One turning vector, and how many steps it has turned
The counts run from 0 to 233.
[ 13   6   5   7   5  -7  -9   2 -11   2  -6 -10   3   3   1   2   2 -14
 -10  -3   2  -5 -13 -13  13  28   0   2  11   5   2  31   6   6  12  -2]
132
[ -3  11   8 -20   5  10   1 -28   8   7   6 -16   2  -7   4   2  -6  -2
   9 -25 -10 -10  12   2   2   8   1   7  13  12   0  -9 -12   2 -10  -7]
209
[ 19  13   0 -13 -12  -9  17   5 -10  -1  22  -9  -6  -7   3  12  -2  -2
 -12  -4  11   5   3   4 -11  14  18  -3 -10  13  -5  -8   6  -5  10  10]
59
[ 19  -5  -4 -21 -10   6  -2   5  -6  -1  18 -13   8  20  -4  18   4   0
  -8  -5  13   0   0 -14 -12  -1  12  -1 -11   2  -6   2  18   1  -1  12]
174
[ -3 -14  -9  18 -11   9   0  -7   3   3  18 -15   2  17   1   7   7  -7
  16   6 -11 -18  -4   1 -14  -9  11 -12   0  -3   2  -2  -4   1  12   6]
160
[-20  -7 -10  -9  -3  29   0 -10   1  20   2 -16   2   6 -15   7   6 -15
   6  -7  -3  -9   3  -8   0 -10  15   2  20  -7  -5   1  -3   5   7  13]
35
[  0  21   9 -20   5   9 -10 -11  16  -3   1 -18  10   3   3  19  -2  11
   5 -19 -12  -5  -3 -13  -4  -2  -4  10   3   8  -6   4  -6  -1  -4  -5]
85
[  9   8 -13   2 -11  -9  -6   7 -17  -3  15  -4  -3   6  20   9  13  -5
   8  -1  -1 -14   5   3 -11  -2  28 -10  -5   7   6  -4   7   9  11  10]
165
[ 17   8   9   0   6   0   1  16  -7   3  23 -15  10 -13  -1  19   4  -1
   0  -4  14  13  -6   7   0   7  -2  -6  -5  14 -10 -19   1  -9   9  -1]
63
[-18  12  -8  -3   6   2  -9 -20  -2   2  -5 -12   5 -11   1  17   0  -3
   7 -12 -14  16   7  -6   6   0  13  -1  18  11   7  -6  -9  -1   7  11]
94
[  9  -1   3  -7 -17   2 -19  12 -17   3  14  -8   9   4  10  21  20 -11
  -5  12  -4  -8   0  14 -21  -7  16   1   0   4   2  -5   4   7  14  -2]
46
[ 13   2 -18  15  22  -1   9  -7   1 -16   8  -7  10  10   8  16  -8  10
   2  -9  11  11  -4   9 -11 -16   8  10 -13  -9   0  -6  -4  -4   3   6]
232
[  5 -11 -22   8  15   6  -1 -17 -12  -9   1  -7   6   8  13   7   0 -10
 -11   3   2   5   8  19 -17 -11  13  17  -2 -10   9   5  -4   4  -6   0]
108
[ 24   2 -10   4  12 -13  -1  -1   1  -4  15  -9  -2   9  -2   9   6  -1
 -15 -14  -7  11  -7   0 -22  13  -7   0  -8  -9 -21  -5  -4   9  17  -3]
118
[ 14  -3  24  20  -5  -8  13  -8   4  -7  12  -8  15  13  -4  14  -2   4
   4  -8  11 -12  -6   8   5  10  -3  -5  -1  22  -3   6   6 -10  -4   4]
71
[ -6   3  -9   1 -20  -1  -6  11  -7  -2  12 -12   8   0  24   7  22  -5
  10  -3  -2  -7   3   2  -9  -1  17  -7   6  13   6   3 -14   3  21   5]
42
[  3   0 -10  14  19  12   8   1  -5   9  -2 -23   2  -5  -1  10  -2  -6
  -8  -1  11  11 -12 -15  13  15  -2   4   5   0  -2  27  -5  -6  11  -3]
128
[ 18 -11  14   7   8   8   5  -3  -3   7  21 -11  13  -1 -19  13   4 -13
  -6   4  16   3  -9   8   4  -5 -18   7  -2   7  -9  -6   6 -17   4  -8]
66
[  6  17  -1   4 -14  11  -1  -2   6  -2 -10 -16   0   9   5   5 -18   7
  11  -9  -3 -15 -17 -18   8  16  20  -1   3  -9  -3  -1  -8   3   9   6]
144
[  7  -5  22   3  -3   8  12 -11  -1   8   7  -6  18   6  -6   3   1  -7
  -5   1   6 -19  -6  16  -4  -1  -3  21   8  13  -7  23  -3  -5  -6  -5]
193
[  7  -9 -13  -5   5  -3  20   5  -3  11  22 -19  12  -6 -10   7   8  13
  -6  -8   7  10   5  -4  -7   9  14   2   6  13  -7   8   2  -3  -9  20]
179
[  3   4   5  -7   2   8   6 -25  16  -2   7  -3  12   0 -13   8  -8   2
   0 -19 -16 -16  -1   7  -9 -13  -5  18  12  -3  -2   6 -14  -8  -6  -2]
87
[  7   6   2  12 -17  12   4  -8   7  -6  -7  -6   5  14  -2   0 -23  -3
  10  -7  -5 -19 -22  -2   6   4  18   6   2 -20  -3  -2  -8  -3  11   5]
143
[ -9  -8 -16  -1 -15   5   6  -9  -8   9  17  -3  14  -1  13  -9   9 -17
  15  -7   7 -10  10  -5   3  -7  16   4  12   3   7   5  -8  -5  10   8]
40
[ 11  19  17 -10 -13   0   0 -19  14  -7   9  -3   3   2   1  12 -10  -5
  12 -20  -8 -13   2   4  -4   6   0  -1  -1   6  -8 -23  -7  -3  12 -12]
207
[ 14  -1 -12  16   9   8  -1   6  -2  -3   2 -22  -8  -5  -9  23 -11  -7
 -17   2  -1   6 -15   0  -2  20   8 -16  -6 -10   1   6   1  -7  12   1]
4
[ -4  11  -6  -1   6   7  -9 -26  -7  -5   1 -11  -4  -8   7  20  -5 -17
   1  -9   0   7  15  -4   8   1  11 -10   4  13  28   0  10  -5   4   3]
217
[  9  10  14 -11 -13   5   1 -29   4  -1  12  -1   6  -1  -4   0 -15 -13
  10 -11 -11  -9  -1  -1   2  -1  -5  14   3   3  -6 -13  -5  -7   8  -7]
206
[ -6  -6 -11   8 -22  -2   4   0  -7  -3  18  -8  12   2  18  -1  13 -10
  18  -7   3 -11   5   4  -7  -9  11  -4   9   7   2   0 -15  -4  18   0]
41
[  5   2  15  11  12  -5  12  -8  -2   7   5 -22  13  -3   0   4   4   6
   3  -4   5  -4  -2   3  12  13   5   3   9  31   1  19   3  -3 -15  11]
73
[ 10   2 -20  -8   9   1  -6 -14 -17 -12  -4  -9   1   7  15  14  -5  -9
 -15   2   4  17   6  -9  -5   5  18  10  -8  -5  17   6  10   0   2   8]
111
[-17   1 -13  -9 -15  12   2  -6  -6  13   4 -11   5   4   6   4   9 -13
   9 -10   9 -10  10 -14   4   1  19  -4  14   5   8  11  -5   2  12  10]
39
[ 18   1   2   1   5  -6  12   9 -11   2  27  -8  11 -17  -4   0  -1  -6
  -2  -4  16   9  -3  16  -1   5   1   4  -1   7 -10 -18  -1 -15   6   0]
62
[ -2   6  -4 -15  -9  15 -26   3  -4   7   2  -8  -4  -3 -12  16  -1 -16
   3 -12  -8 -11  -3  -1   4   9  14 -15  18  -9   4  -6   3   7  12   2]
153
[ 21 -12  -9  -8  -2   9   0   2 -12   0  26  -6  15  11  -5   5   2  -7
   3   3   8  -6  -2   2 -11 -21   5  13 -10 -14  -9  -6   8  -8   0   4]
172
[ 18   2   4   9  21  -4 -13   9  -5  14   2 -20  -5   7  -7   4  12   0
   3  -5  -5 -13 -12  -4   6  18  -2  -3   7   1  -8  20   8  15   5   1]
13
[ -9  10  -7  -6   8   5 -12 -21  -3   7   3 -12  -7   4   4  20   8 -18
   1  -3 -15  10  12 -13  -5  -7  -1   2   8  11   9   1  -3   5  24  -6]
98
[ 21   3 -15   0   6 -17  -7  -4 -10 -15  11  -8  12   9  21  10  -4   6
  -6  -9  -3  24  -1 -13  -7  10   3  -2 -15  -3  -2  -7   2   0  15   1]
114
[ -2  -6 -21  -1  21   6  -7 -10 -10  -1  -6 -17   3   3  17  14   5  -5
  -6  -2   3   8  13  11 -12  -1  17  10   0  -2  12  11  -1  11  -9   3]
107
